322	-161	615	-292
-90	-143	-136	-238
->
-292	-136

-119	44	-50	-123	-265
-135	31	-32	-109	-78
-173	179	-8	-240	493
-170	202	80	-177	431
-223	31	-114	-63	-423
->
-265	-109	-8	202	-223

-119	-521	-177	391	-538
-101	-491	-338	288	-590
-4	203	524	69	424
->
-538	288	524

-8	-439	-101
7	-477	39
->
-101	-477

-608	-82	-45
16	-19	99
->
-45	-19

-544	-256
217	412
-425	-398
->
-256	217

5	-166
-553	-202
-365	-337
->
-166	-553
---
460	455	-87	-482	409
-191	277	160	458	-418
-153	-8	268	-369	153
-277	403	382	-220	-20
->
409	458	268	403

-80	328	-18
-27	555	-20
-62	300	-6
->
-18	555	-62

192	-460	-511	42	-76
194	-443	-541	-21	-138
->
-76	-21

-250	-228	72	534	414
-91	-308	193	548	395
-102	39	-73	28	101
-178	-207	42	363	185
->
414	548	-73	-207

337	314	519	-45	403
53	181	206	-116	-64
-129	-19	76	-103	-206
->
403	-116	76

558	-239	219	32
553	192	261	107
->
32	261

-302	-28
-91	204
-535	-62
->
-28	-91

-88	-227	-353
141	168	96
41	81	-7
141	445	72
->
-353	168	41
---
16	348	-146	-142	183	73
220	36	-48	-82	296	84
-320	496	-186	-136	-172	-4
93	-47	165	119	-143	109
-274	514	-189	-148	-99	16
-323	370	-102	-68	-266	-4
131	197	-96	-114	257	85
-191	-163	-249	-170	-1	-196
329	0	0	-43	336	124
->
348	-146	-142	183	73	16
36	-48	-82	296	84	220
496	-186	-136	-172	-4	-320
-47	165	119	-143	109	93
514	-189	-148	-99	16	-274
370	-102	-68	-266	-4	-323
197	-96	-114	257	85	131
-163	-249	-170	-1	-196	-191
0	0	-43	336	124	329

27	23	77	38
58	27	-96	38
91	450	81	38
58	0	115	38
58	-46	21	19
0	428	81	42
0	-33	81	38
66	400	124	0
->
23	77	38	27
27	-96	38	58
450	81	38	91
0	115	38	58
-46	21	19	58
428	81	42	0
-33	81	38	0
400	124	0	66

21	25	505	-239
-45	-316	-238	-278
385	-277	51	-281
-125	-191	40	0
409	252	-317	216
575	-262	573	190
-64	251	328	-301
->
25	505	-239	21
-316	-238	-278	-45
-277	51	-281	385
-191	40	0	-125
252	-317	216	409
-262	573	190	575
251	328	-301	-64

-34	39
-85	-79
226	246
-235	-197
72	82
-195	-213
-281	-294
-527	-558
->
39	-34
-79	-85
246	226
-197	-235
82	72
-213	-195
-294	-281
-558	-527

47	-190	-390	271	15	-435	77
165	236	-35	-24	69	254	-46
66	-179	-24	49	-163	104	-212
33	375	39	-100	281	-53	299
->
-190	-390	271	15	-435	77	47
236	-35	-24	69	254	-46	165
-179	-24	49	-163	104	-212	66
375	39	-100	281	-53	299	33

-90	-14	22	-18	302	203	118	-107	101	267	146	-5
-110	70	20	-92	248	152	60	-34	-1	155	139	41
-170	279	175	-42	-138	-141	-189	-134	337	-178	-171	304
203	607	154	-39	-225	-84	-201	-188	497	-63	-172	84
-18	-50	38	26	14	-123	26	204	-67	43	3	50
42	67	-51	85	-59	-96	-14	102	17	-138	-52	-67
5	-65	-15	4	-18	5	-52	180	-119	-128	13	-98
-112	150	55	57	149	171	67	182	68	106	112	118
->
-14	22	-18	302	203	118	-107	101	267	146	-5	-90
70	20	-92	248	152	60	-34	-1	155	139	41	-110
279	175	-42	-138	-141	-189	-134	337	-178	-171	304	-170
607	154	-39	-225	-84	-201	-188	497	-63	-172	84	203
-50	38	26	14	-123	26	204	-67	43	3	50	-18
67	-51	85	-59	-96	-14	102	17	-138	-52	-67	42
-65	-15	4	-18	5	-52	180	-119	-128	13	-98	5
150	55	57	149	171	67	182	68	106	112	118	-112

-172	-204	-160	-150	1	-67
-397	-477	617	445	459	412
-412	-510	129	417	320	559
-23	146	-29	-165	29	64
-306	-152	199	259	502	400
-82	-67	-3	-85	-12	-29
->
-204	-160	-150	1	-67	-172
-477	617	445	459	412	-397
-510	129	417	320	559	-412
146	-29	-165	29	64	-23
-152	199	259	502	400	-306
-67	-3	-85	-12	-29	-82
---
-440	326
304	-405
295	385
-276	451
447	-132
->
-440	326
304	-405
295	385

20	-20	49	192
-115	-588	274	84
18	-25	49	69
-23	-210	49	69
->
20	-20
-115	-588
18	-25

351	43	537
395	40	31
167	-97	41
80	-118	-357
-338	587	341
->
351	43
395	40
167	-97

-601	250
-298	-48
-366	-351
-467	-280
-486	-395
->
-601	250
-298	-48
-366	-351

-334	439
-411	89
-279	-312
497	256
->
-334	439
-411	89
-279	-312

-149	-571	167	-167	215
38	-468	-51	17	482
152	577	-272	151	-22
->
-149	-571
38	-468
152	577

406	92	-124	211
-326	489	-340	158
179	-143	415	-224
94	39	-397	59
->
406	92
-326	489
179	-143

-176	110	57	26	-34
69	-40	101	11	-21
-507	117	551	-112	-134
-14	-72	113	63	-4
-25	-101	77	185	1
->
-176	110
69	-40
-507	117
